In the data rows, the value 128 means zero.
Some points, each followed by its number:
[127 167  76  71 151 110  94 122 111  98 176  80 166 125 101 183 103 114
 107 154 177  87 177  75 174 126 166 107 179 177 157 164 189 189 148 107
 170  75  91 120 104 138 162 160 165  96 114 141] 0
[110 168  75  73 140 132 110 127 119 103 176  84 165 107 117 177 101 125
 115 136 167  81 178  74 173 128 166  99 179 177 166 167 190 187 124  96
 179  72  89 131 103 131 157 157 170  98 134 122] 1
[111 174  73  79 127 141 121 125 128 105 176  86 167 100 127 171  95 128
 121 124 157  82 175  76 173 127 167  95 180 178 166 166 192 183 118  87
 181  74  90 143 104 134 153 154 174 101 148 113] 2
[114 171  74  78 133 137 110 124 129 102 176  84 166 105 120 174 101 123
 112 134 165  83 176  75 174 130 166  97 177 178 166 165 190 184 127  91
 180  75  91 140 102 131 153 154 172 100 148 117] 3
[124 159  80  69 162  97  88 129 114  99 176  78 165 131  95 187 114 117
 102 158 179  87 181  76 174 132 164 118 179 172 155 164 186 190 151 123
 162  74  93 104 112 133 165 159 163  96 105 150] 4
[133 154  83  67 168  87  82 128 110 102 173  77 167 146  93 188 120 109
 100 161 182  94 181  81 173 134 164 134 180 166 141 162 183 190 156 139
 149  75 100  98 118 129 166 158 153  97  92 166] 5
[154 164  84  69 167  80  79 116  96 106 169  77 168 161  91 188 112 105
  99 169 183 104 176  83 171 117 164 146 178 163 125 152 183 189 164 143
 144  78 100 100 105 145 164 152 135 101  90 174] 6
[142 173  74  73 134 115  89 112 110  99 169  87 172 117 105 179  96 105
 110 158 174 100 173  75 171 117 168 106 176 178 155 168 189 187 149 101
 177  84  93 138 103 146 155 158 160  99 126 145] 7
[130 186  74  95  99 151 124 105 110 101 174 111 170 100 136 150  82 111
 154 135 142  91 158  80 173 101 161  95 175 177 166 164 191 176 126  77
 188  87  99 165 103 162 121 150 172 100 164 108] 8
[131 191  95 149  93 152 162  99 103 109 174 155 165 101 165 104  78 109
 183 114  97  92 116 109 173  87 130 113 165 144 168 144 178 139 108  74
 185 102 151 172 129 176  81 120 175 104 175  98] 9
[160 183 154 159 124 120 168 112  95 110 164 167 141 102 180 104  98 101
 190 116  89 116  86 151 168  86  84 161 122  93 171 121 123 102 107  96
 164 151 181 148 174 187  72  93 176 107 172 100] 10
[165 181 159 160 135 120 168 117  91 104 161 168 123 104 177 106 105 100
 190 125  90 127  86 154 163  86  79 160 109  91 170 120 119 102 117  99
 159 155 182 137 178 188  73  93 174 102 172  99] 11
[167 180 160 158 142 116 168 125  91 105 159 165 119 102 176 108 111 101
 189 124  88 132  86 154 163  85  77 161 109  89 167 124 120 102 116 103
 150 159 182 125 182 189  74  97 174 100 170 100] 12
[175 165 167 147 162 100 169 147  90 105 142 157 100 104 181 124 141  99
 183 132  90 151  89 164 153  97  75 172  94  85 167 119 103  98 120 126
 133 167 185 108 188 187  79  92 172 100 165 102] 13
[180 100 144  97 183  90 162 190 135 106  80  80  75  94 173 171 175 163
 128 171  94 168 166 168  83 172  96 180  93  88 120 145 138 102 165 165
 100 128 177  79 180 138 141 115 131 103 154 100] 14
[120 129 108  97 182 112 114 181 182 164  89  72 107 104 122 173 149 188
 106 167  92 113 182 158  80 178 151 164 159  88  79 167 167  98 165 164
  99  75 176  82 139  96 164 153  83 162 170 117] 15
[112 123 115 106 182 131  97 180 184 173  93  72 113 114 108 166 152 190
 110 163  88 105 182 145  83 178 148 151 162  86  77 167 162 106 160 159
 103  75 181  79 146  97 160 158  83 172 175 131] 16
[107 121 129 130 184 143  87 178 185 179 100  72 113 129  98 154 156 190
 118 155  91  94 180 123  87 176 144 131 163  83  78 164 149 119 148 147
 109  74 183  79 146  96 153 158  84 179 178 152] 17
[103 113 144 143 185 151  82 180 185 182 102  73 111 147  93 137 161 190
 137 146  97  92 180 103  88 178 136 116 160  83  79 158 132 133 139 133
 124  73 185  78 156  97 142 153  83 181 179 161] 18
[ 94 112 152 153 184 155  77 178 185 187 112  73 111 165  88 119 165 189
 145 128 111  86 180  90  95 175 127 102 163  85  79 147 124 156 120 116
 141  74 183  77 159  97 130 147  85 185 174 175] 19
[110 106 103 137 114 154 168 145  93 112 172 144 160  99 182 165  88 128
 158 147  91 165 150 163 170  85 153 180 167  92 172  87 134 143 138 156
 154 165  91 114 155  99 148 153 178 110  84 130] 20
[108 105 101 133 111 154 170 144  93 112 173 149 164  97 181 164  87 128
 158 145  90 166 153 163 172  84 157 178 167  93 172  89 137 142 140 159
 150 165  92 112 157 100 155 153 179 110  83 128] 21
[112 103 109 139 107 153 172 138  91 108 172 147 163  96 180 162  89 124
 153 151  92 163 142 165 172  85 160 177 164  95 173  89 130 139 139 162
 148 163  89 117 147 100 156 154 178 104  83 122] 22
[115 107 103 138 109 154 170 141  92 107 173 150 164  96 181 160  88 127
 156 150  91 164 143 165 172  84 157 175 165  94 174  89 131 140 143 161
 149 164  89 111 149 102 158 153 179 105  84 122] 23
[122 106 102 130 109 154 170 149  92 112 172 145 168  97 182 162  87 131
 159 148  90 167 144 166 171  86 160 176 167  94 174  93 127 142 142 157
 155 164  93 113 158  99 157 154 178 110  85 128] 24
[120 105  98 131 110 154 170 155  94 117 173 142 164  97 183 165  85 138
 165 151  89 167 147 163 171  84 158 179 167  91 174  92 131 150 143 154
 160 164  93 110 163  99 152 155 179 115  85 136] 25
New points follow, each followed by the number of its nearest point above by angle.
[152 128 159 158  97 157  83 127 147 148  80 167  84 157  91 100 159 131
 123 161 161 164  89  84  85 152  84  96  81 164  81 120 111 122 153  86
 123 164 110 167 120 147  82 153  85 143 119 134] 19
[105 128 111  96 163  90 157  92 117 104 151  86 149 113 132 128 117 100
  92  77 107  77 160 159 140 119 152 132 154  99 152 157 129  97  95 159
  91  77 166  93  91 122 156  91 133 116 161 104] 15
[113 105 169 159  92 147 127 144 163 163 102 165 136 170 120 108 170 155
 138 127 174 142  92 135 127 167 135 117  96 174 113  89 103 142 111 134
 137 155  92 173 139 107 134 131 124 161  88 151] 19
[155 130 154 156  97 157  85 109 130 133  81 164  86 139  89  98 147 116
 106 162 147 167  88  87  87 138  85  94  82 153  79 128 115 109 157  89
 105 167 108 159 111 151  86 157  86 124 118 118] 19
[118 103 167 161  88 148 118 141 164 161  97 168 118 167 114 103 167 148
 137 132 173 149  89 123 118 166 124 111  90 172 106  91 103 141 127 125
 135 161  91 173 137 110 123 131 115 157  91 150] 19
[114 140 103  92 168  89 155  98 120 107 157  82 141 109 138 136 114 100
  96  77 102  77 165 157 139 117 147 140 161  97 153 160 144 104 100 156
  95  79 170  88  98 130 151  90 136 118 162 112] 15
[121 105 169 161  89 148 115 145 159 162  95 168 117 169 116 105 169 152
 141 138 172 148  88 119 114 165 121 109  91 174 104  93 102 143 122 122
 141 160  92 175 135 110 115 136 111 157  90 152] 19
[101 113 114 102 156  93 158  88 120 104 147  92 152 114 126 114 123  94
  85  76 111  79 151 162 142 124 157 119 146 109 149 153 115  90  95 164
  85  82 160  98  86 110 162  90 130 112 156  99] 15
[120 105 166 161  88 149 120 133 158 155  98 167 125 163 116 104 167 141
 124 140 168 152  88 128 121 162 127 112  93 171 109  92 104 132 125 130
 126 163  91 173 127 111 125 138 119 152  91 143] 19
[ 89 107  84  77 160  74 127  91  97 102 136  80 104 102 100 104  90  97
  88  77  97  74 154 127 104  93 107 105 143  91 124 157 109  94  80 124
  88  75 163  83  91 100 116  75 101  98 160  96] 15
[156 126 159 160  95 154  86 120 145 139  80 165  89 147  95 101 155 125
 117 161 157 165  85  88  88 152  89  96  83 163  84 123 107 115 155  87
 116 166 109 169 117 143  88 154  90 137 118 126] 19
[ 99 123  82  75 169  72 131  97  95 100 145  74 101  97 117 124  86  98
 100  78  91  73 161 123 103  90 105 124 154  85 137 161 127 100  84 116
  98  72 173  80  96 112 104  74 107 100 168 103] 15
[131 157 119 105 172 100 162 106 135 118 161  83 155 115 151 152 126 112
 110  76 109  76 168 163 151 134 156 154 165  97 158 161 156 115 108 162
 107  76 172  91 107 149 159 100 151 137 167 122] 15
[117 144 103  92 171  88 155 101 120 106 157  81 142 108 143 144 110 103
 102  78 102  76 168 155 139 115 146 148 159  93 156 160 147 108 103 152
 104  76 172  87 102 140 148  89 138 120 167 113] 15
[158 129 157 159  96 154  87 114 134 131  82 165  87 140  93  99 150 119
 110 162 150 166  85  89  87 143  88  95  82 158  83 125 112 113 157  88
 110 167 109 164 112 146  88 156  89 123 115 123] 19
[164 139 154 156  99 156  81 116 132 129  80 163  81 141  90 103 148 121
 112 166 149 168  87  81  82 142  81  95  81 155  81 133 117 111 162  81
 111 166 117 162 110 157  80 154  86 128 129 117] 19
[119 143  98  89 173  85 154 102 113 105 156  79 140 103 146 148 105 101
 102  77  99  77 167 153 134 112 144 148 160  91 156 162 142 102  99 146
 105  74 176  88 102 133 141  87 135 116 171 111] 15
[117 146  99  92 173  88 156 100 120 106 157  80 143 107 142 146 109 104
 101  76 101  76 168 154 140 114 142 145 161  93 153 160 146 103 100 152
 100  74 174  85 100 136 147  89 140 121 169 110] 15
[ 96 124  80  73 172  73 132  99  96 100 147  75 104 101 119 127  85  97
 100  77  92  74 168 122 107  90 107 125 155  85 137 161 128 100  84 118
 100  72 175  79 100 115 109  75 108 101 169 102] 15
[126 144 116 100 168  95 159 100 122 110 156  83 152 108 149 143 121 104
  98  77 106  77 163 160 144 125 157 148 157 100 161 160 141 103 102 159
 102  77 172  92  98 133 156  94 142 123 167 116] 15
[125 143 121 107 166 100 162 102 128 112 159  88 157 117 145 140 130 105
  95  76 110  78 161 166 151 132 158 143 159 104 159 159 142 106 107 164
  98  78 168  94  97 137 164 100 145 126 162 115] 15
[112 134  93  86 171  80 147  99 108 101 150  76 131 100 140 140  99 100
  99  79  97  75 164 145 125 104 135 141 157  90 154 162 139 100  93 140
 103  75 175  86  97 126 133  83 128 110 171 109] 15
[119 123 143 136 150 119 168  93 148 116 154  99 166 126 144 126 152  98
  87  77 132  82 148 173 161 154 172 134 144 125 162 151 119  95 114 175
  90  89 156 117  88 122 175 104 152 134 157 111] 15
[108 131  87  79 172  76 144 101  99 102 150  75 120  98 135 139  92  97
 101  79  92  74 165 138 116  97 126 138 159  88 147 163 134 101  89 130
 103  73 177  83  99 121 122  80 120 106 170 105] 15
[115 107 168 160  91 146 110 152 169 168  95 166 114 174 109 104 171 159
 147 133 177 143  90 115 113 169 115 106  91 176  99  90 102 151 119 118
 147 158  93 173 148 111 116 134 110 166  90 160] 19
[ 90 167 105 141 180 156  75 121 170 189 170  81 167 180  93 136 104 166
 105  82 113  74 177  87 160 128 165  98 178  83 111 112 167 162  80 138
 116  78 183  81 107 138 161 112 123 188 174 186] 19
[101 131  81  76 173  72 134  98  98  98 151  74 106  97 121 132  86 100
 103  78  92  73 165 126 108  91 106 130 159  84 143 162 135 101  86 118
  99  72 174  79  99 121 110  74 114 104 170 103] 15
[118 107 167 160  90 146 123 143 164 163 103 167 132 166 119 102 169 151
 132 128 170 149  90 132 124 167 129 115  99 173 110  91 105 142 118 132
 129 162  91 173 139 109 129 132 123 158  88 149] 19
[110 107 165 158  93 144 123 149 166 166 107 167 127 172 119 106 170 157
 139 122 173 144  95 131 129 168 129 114  98 174 111  87 105 147 117 134
 134 156  91 172 146 109 133 127 124 161  87 154] 19
[178 111 164 144 181 127 133 189 139 115  82  94  74  99 145 135 173 168
 166 173  89 166 146 142  82 168  80 151  88  85 105 162 108 105 172 130
 126 134 185  81 187 154 104 144 109 113 176 105] 14
[120 107 162 160  89 151 117 132 155 153 103 169 124 161 112 104 164 141
 127 136 166 153  90 125 120 158 124 111  96 169 107  94 108 128 129 127
 119 161  90 169 125 113 127 137 119 151  92 139] 19
[116 104 165 159  88 149 120 137 161 158  99 168 128 165 119 105 167 144
 129 133 169 154  91 130 122 165 131 112  93 172 109  92 102 132 124 130
 132 163  91 173 134 108 128 133 120 155  91 145] 19
[100 117  80  76 166  71 127  96  98  99 142  74 101  96 117 119  87  98
  97  78  94  75 158 121 103  93 105 119 150  88 141 160 117  95  84 112
  96  74 172  83  95 108 106  72 110 101 171 100] 15
[ 92 118  81  78 165  72 131  94  99 100 146  77 102 101 107 113  88  97
  94  77  95  74 157 123 106  92 105 113 153  89 135 159 123  95  84 119
  91  75 165  81  92 109 113  74 107 100 164 100] 15
[ 93 106  84  78 161  74 128  91 103 100 137  78 105  99 108 111  90  93
  91  78  98  76 155 128 105  96 109 112 140  91 131 157 108  92  83 121
  91  77 169  85  91 102 110  74 105 101 167  98] 15
[176 154 158 153 131 154  83 182 146 156  79 150  76 143  95 101 154 169
 190 171 135 165  97  80  81 147  73  96  82 135  81 162 116 172 167  77
 184 156 164 142 189 170  72 157  86 152 167 162] 19
[123 138 138 119 161 111 166  98 139 116 157  95 165 122 145 135 143 105
  93  76 118  80 158 169 156 141 166 139 157 115 158 158 138 103 109 170
  94  84 164 101  95 133 171 109 149 133 158 116] 15
[105 131  83  77 173  75 140 100 100 100 149  75 114  98 131 138  89  99
 101  78  93  75 167 132 112  94 115 133 158  86 145 163 134 100  87 124
 102  72 177  81  99 117 114  77 116 105 172 104] 15
[180 190  74  68 135  67  90 122 127 182  84 141 118 188 126 189  78 163
 118 147 178 168 133 126  86  86 149 178 105 157  78  80 190 173 140 149
 136 155 105 136 113 189 156  78  83 181  82 188] 6
[125 106 166 161  89 150 110 132 157 153  95 167 120 161 113 104 166 141
 125 141 167 155  88 122 115 162 122 109  88 171 105  95 101 128 132 123
 127 165  94 173 131 114 121 138 112 150  94 139] 19
[123 130 142 132 155 114 166  95 147 111 155  95 163 126 146 133 150 102
  91  77 131  81 152 171 158 152 168 138 146 122 163 151 129  98 115 173
  93  86 161 110  90 128 171 103 151 131 158 114] 15
[125 107 166 160  90 150 115 132 158 155  96 167 119 161 113 102 166 142
 128 138 167 155  87 120 115 163 121 108  90 172 102  96 103 128 130 122
 123 163  93 171 132 115 118 140 114 153  93 141] 19
[179 103 155 115 184 102 152 189 138 107  81  85  76  94 166 161 175 163
 145 172  90 169 160 163  83 172  90 171  90  85 116 153 122  97 168 157
 107 137 183  79 184 146 130 123 124 107 167  98] 14
